In the data rows, 128 means zero.
In each game, the first row plays the second. By how much does the first row win? 15 means about a draw, 30 a big win and 0 a big loss. Wins can go round in a circle. Each row has two weighted sums of its numbers, A and B, taken from their middle values. A row wins by its A times the other's B, less its B times the other's A.
121 & 75 & 142 & 121 & 147 & 115 & 157 & 128 & 139 & 142 \\
135 & 85 & 136 & 173 & 175 & 136 & 134 & 26 & 168 & 136 \\ >> 17
156 & 84 & 136 & 173 & 170 & 151 & 129 & 85 & 139 & 110 \\
135 & 132 & 159 & 117 & 61 & 92 & 133 & 142 & 111 & 172 \\ >> 19
114 & 91 & 163 & 105 & 96 & 137 & 132 & 165 & 97 & 129 \\
138 & 132 & 130 & 161 & 121 & 114 & 104 & 115 & 140 & 139 \\ >> 14
142 & 175 & 95 & 137 & 135 & 113 & 70 & 97 & 125 & 112 \\
139 & 163 & 130 & 135 & 92 & 77 & 121 & 139 & 118 & 151 \\ >> 18
116 & 112 & 125 & 159 & 168 & 91 & 159 & 69 & 161 & 147 \\
134 & 169 & 128 & 147 & 102 & 98 & 111 & 120 & 131 & 165 \\ >> 18
138 & 114 & 105 & 94 & 131 & 156 & 82 & 179 & 103 & 79 \\
128 & 83 & 159 & 155 & 125 & 113 & 152 & 119 & 144 & 149 \\ >> 19
126 & 156 & 157 & 108 & 67 & 92 & 139 & 151 & 108 & 178 \\
133 & 129 & 121 & 105 & 118 & 159 & 76 & 160 & 118 & 80 \\ >> 18
176 & 135 & 138 & 142 & 112 & 95 & 135 & 166 & 143 & 178 \\
133 & 125 & 112 & 96 & 130 & 147 & 90 & 151 & 104 & 76 \\ >> 13
141 & 132 & 131 & 136 & 142 & 110 & 156 & 112 & 138 & 143 \\
118 & 128 & 155 & 139 & 123 & 118 & 133 & 119 & 120 & 138 \\ >> 15
152 & 102 & 132 & 159 & 157 & 161 & 109 & 68 & 135 & 98 \\
137 & 129 & 155 & 159 & 121 & 83 & 132 & 123 & 151 & 164 \\ >> 18
159 & 129 & 145 & 170 & 130 & 83 & 120 & 91 & 134 & 175 \\
143 & 127 & 158 & 110 & 53 & 92 & 120 & 152 & 94 & 164 \\ >> 15
148 & 131 & 132 & 169 & 116 & 103 & 112 & 85 & 158 & 141 \\
127 & 128 & 148 & 174 & 130 & 87 & 117 & 76 & 151 & 152 \\ >> 17
152 & 160 & 133 & 101 & 97 & 105 & 145 & 144 & 92 & 161 \\
133 & 132 & 120 & 130 & 158 & 164 & 115 & 116 & 120 & 83 \\ >> 14
120 & 120 & 145 & 117 & 139 & 163 & 141 & 116 & 120 & 132 \\
132 & 163 & 118 & 127 & 122 & 113 & 121 & 124 & 134 & 143 \\ >> 16
125 & 82 & 124 & 127 & 117 & 120 & 146 & 150 & 149 & 141 \\
97 & 93 & 107 & 52 & 109 & 176 & 154 & 175 & 137 & 78 \\ >> 13
102 & 82 & 135 & 146 & 189 & 166 & 105 & 101 & 138 & 104 \\
122 & 114 & 164 & 123 & 146 & 128 & 156 & 118 & 125 & 124 \\ >> 14
118 & 110 & 142 & 108 & 149 & 116 & 147 & 124 & 131 & 131 \\
135 & 111 & 82 & 104 & 117 & 152 & 96 & 171 & 105 & 79 \\ >> 13
101 & 118 & 133 & 117 & 116 & 116 & 159 & 156 & 149 & 144 \\
134 & 156 & 166 & 89 & 58 & 106 & 129 & 142 & 82 & 150 \\ >> 15
153 & 148 & 133 & 177 & 121 & 99 & 91 & 97 & 141 & 154 \\
70 & 134 & 109 & 85 & 111 & 176 & 150 & 162 & 114 & 80 \\ >> 20
140 & 96 & 151 & 146 & 138 & 112 & 67 & 118 & 127 & 142 \\
148 & 162 & 128 & 114 & 66 & 85 & 128 & 139 & 125 & 173 \\ >> 9
110 & 117 & 166 & 141 & 76 & 78 & 141 & 141 & 121 & 180 \\
123 & 105 & 159 & 141 & 196 & 125 & 122 & 90 & 169 & 117 \\ >> 11
146 & 128 & 103 & 106 & 103 & 149 & 75 & 181 & 100 & 86 \\
88 & 87 & 85 & 55 & 118 & 186 & 153 & 170 & 116 & 80 \\ >> 20
141 & 129 & 134 & 100 & 58 & 94 & 151 & 147 & 103 & 161 \\
127 & 152 & 122 & 99 & 54 & 93 & 144 & 151 & 88 & 161 \\ >> 13
132 & 151 & 145 & 124 & 104 & 109 & 147 & 134 & 104 & 146 \\
129 & 136 & 153 & 83 & 87 & 94 & 149 & 140 & 99 & 187 \\ >> 17
158 & 216 & 74 & 124 & 162 & 154 & 136 & 110 & 111 & 99 \\
151 & 127 & 158 & 195 & 132 & 80 & 117 & 103 & 162 & 198 \\ >> 18
87 & 140 & 86 & 83 & 110 & 184 & 170 & 168 & 121 & 99 \\
99 & 131 & 104 & 66 & 113 & 168 & 152 & 184 & 106 & 76 \\ >> 15
120 & 109 & 133 & 112 & 131 & 119 & 145 & 126 & 136 & 121 \\
148 & 111 & 146 & 160 & 186 & 110 & 157 & 62 & 154 & 159 \\ >> 19
132 & 92 & 143 & 152 & 129 & 110 & 174 & 142 & 167 & 144 \\
163 & 56 & 137 & 218 & 176 & 149 & 127 & 82 & 145 & 114 \\ >> 7
109 & 92 & 120 & 143 & 175 & 156 & 107 & 129 & 154 & 95 \\
103 & 132 & 136 & 128 & 129 & 109 & 129 & 107 & 135 & 153 \\ >> 11
142 & 120 & 153 & 165 & 100 & 86 & 124 & 105 & 144 & 176 \\
129 & 106 & 151 & 146 & 146 & 124 & 148 & 118 & 145 & 135 \\ >> 9
148 & 133 & 142 & 145 & 103 & 110 & 145 & 121 & 132 & 160 \\
148 & 131 & 109 & 149 & 100 & 107 & 88 & 110 & 157 & 165 \\ >> 24
93 & 117 & 91 & 68 & 93 & 195 & 147 & 182 & 90 & 72 \\
119 & 133 & 150 & 108 & 144 & 129 & 138 & 106 & 141 & 152 \\ >> 16
148 & 100 & 130 & 152 & 143 & 130 & 141 & 125 & 144 & 149 \\
157 & 168 & 71 & 150 & 144 & 106 & 77 & 119 & 163 & 110 \\ >> 16
136 & 165 & 134 & 105 & 68 & 86 & 117 & 107 & 68 & 173 \\
147 & 109 & 173 & 181 & 134 & 75 & 129 & 107 & 136 & 180 \\ >> 10
164 & 192 & 119 & 122 & 95 & 97 & 133 & 179 & 95 & 142 \\
120 & 153 & 147 & 108 & 61 & 113 & 156 & 174 & 96 & 160 \\ >> 17
88 & 126 & 164 & 160 & 129 & 68 & 132 & 110 & 129 & 183 \\
117 & 103 & 146 & 112 & 136 & 130 & 154 & 135 & 148 & 130 \\ >> 7
142 & 149 & 127 & 128 & 108 & 101 & 128 & 125 & 107 & 172 \\
130 & 140 & 140 & 119 & 54 & 109 & 125 & 144 & 92 & 164 \\ >> 16
123 & 107 & 150 & 149 & 157 & 158 & 118 & 127 & 129 & 129 \\
134 & 87 & 175 & 157 & 160 & 112 & 145 & 131 & 167 & 138 \\ >> 11
117 & 72 & 168 & 160 & 125 & 124 & 123 & 115 & 126 & 137 \\
95 & 114 & 134 & 78 & 125 & 182 & 159 & 174 & 77 & 78 \\ >> 15
123 & 123 & 155 & 150 & 172 & 160 & 111 & 107 & 129 & 93 \\
153 & 97 & 147 & 160 & 154 & 111 & 145 & 79 & 164 & 157 \\ >> 20
93 & 124 & 91 & 75 & 102 & 182 & 168 & 149 & 115 & 80 \\
113 & 99 & 140 & 130 & 139 & 125 & 156 & 137 & 148 & 141 \\ >> 20
134 & 109 & 120 & 141 & 182 & 159 & 122 & 105 & 138 & 93 \\
131 & 121 & 175 & 112 & 71 & 82 & 124 & 142 & 104 & 171 \\ >> 16
146 & 155 & 131 & 181 & 128 & 67 & 128 & 115 & 163 & 167 \\
155 & 108 & 118 & 147 & 187 & 158 & 92 & 98 & 139 & 92 \\ >> 15
158 & 161 & 93 & 157 & 141 & 108 & 73 & 82 & 188 & 120 \\
151 & 167 & 100 & 127 & 94 & 100 & 127 & 108 & 105 & 157 \\ >> 18
134 & 98 & 155 & 157 & 144 & 112 & 117 & 96 & 137 & 149 \\
93 & 112 & 140 & 95 & 148 & 134 & 125 & 132 & 120 & 125 \\ >> 19
126 & 85 & 158 & 169 & 151 & 112 & 126 & 132 & 148 & 135 \\
116 & 133 & 156 & 106 & 54 & 90 & 137 & 155 & 106 & 162 \\ >> 15
116 & 95 & 143 & 138 & 138 & 110 & 163 & 136 & 130 & 136 \\
129 & 120 & 159 & 151 & 136 & 74 & 135 & 110 & 161 & 179 \\ >> 20
128 & 124 & 141 & 141 & 127 & 106 & 134 & 94 & 141 & 159 \\
134 & 91 & 138 & 166 & 181 & 148 & 120 & 94 & 133 & 94 \\ >> 12
123 & 106 & 146 & 164 & 187 & 152 & 124 & 104 & 135 & 96 \\
124 & 147 & 115 & 167 & 134 & 104 & 96 & 112 & 146 & 136 \\ >> 11
62 & 128 & 113 & 73 & 129 & 188 & 146 & 169 & 92 & 64 \\
107 & 113 & 98 & 57 & 101 & 198 & 148 & 232 & 121 & 69 \\ >> 25
138 & 143 & 136 & 124 & 110 & 102 & 100 & 127 & 141 & 148 \\
150 & 134 & 115 & 159 & 135 & 127 & 80 & 101 & 129 & 148 \\ >> 21
84 & 112 & 132 & 74 & 118 & 170 & 162 & 147 & 99 & 94 \\
122 & 142 & 153 & 106 & 62 & 92 & 133 & 148 & 102 & 149 \\ >> 15
144 & 140 & 142 & 102 & 71 & 91 & 126 & 138 & 104 & 190 \\
149 & 119 & 128 & 150 & 156 & 114 & 134 & 66 & 176 & 160 \\ >> 4
141 & 116 & 181 & 170 & 137 & 86 & 127 & 97 & 142 & 182 \\
139 & 132 & 97 & 84 & 114 & 148 & 75 & 152 & 100 & 86 \\ >> 25
140 & 97 & 151 & 175 & 159 & 111 & 163 & 57 & 170 & 153 \\
147 & 140 & 110 & 149 & 130 & 110 & 79 & 106 & 123 & 123 \\ >> 19
112 & 63 & 154 & 155 & 131 & 117 & 128 & 146 & 154 & 140 \\
149 & 184 & 119 & 123 & 101 & 110 & 147 & 150 & 90 & 144 \\ >> 16
128 & 130 & 131 & 155 & 112 & 106 & 88 & 156 & 159 & 149 \\
135 & 87 & 132 & 185 & 196 & 169 & 107 & 78 & 151 & 112 \\ >> 14
145 & 148 & 122 & 118 & 101 & 113 & 125 & 161 & 108 & 118 \\
102 & 92 & 120 & 117 & 110 & 126 & 174 & 124 & 138 & 141 \\ >> 19
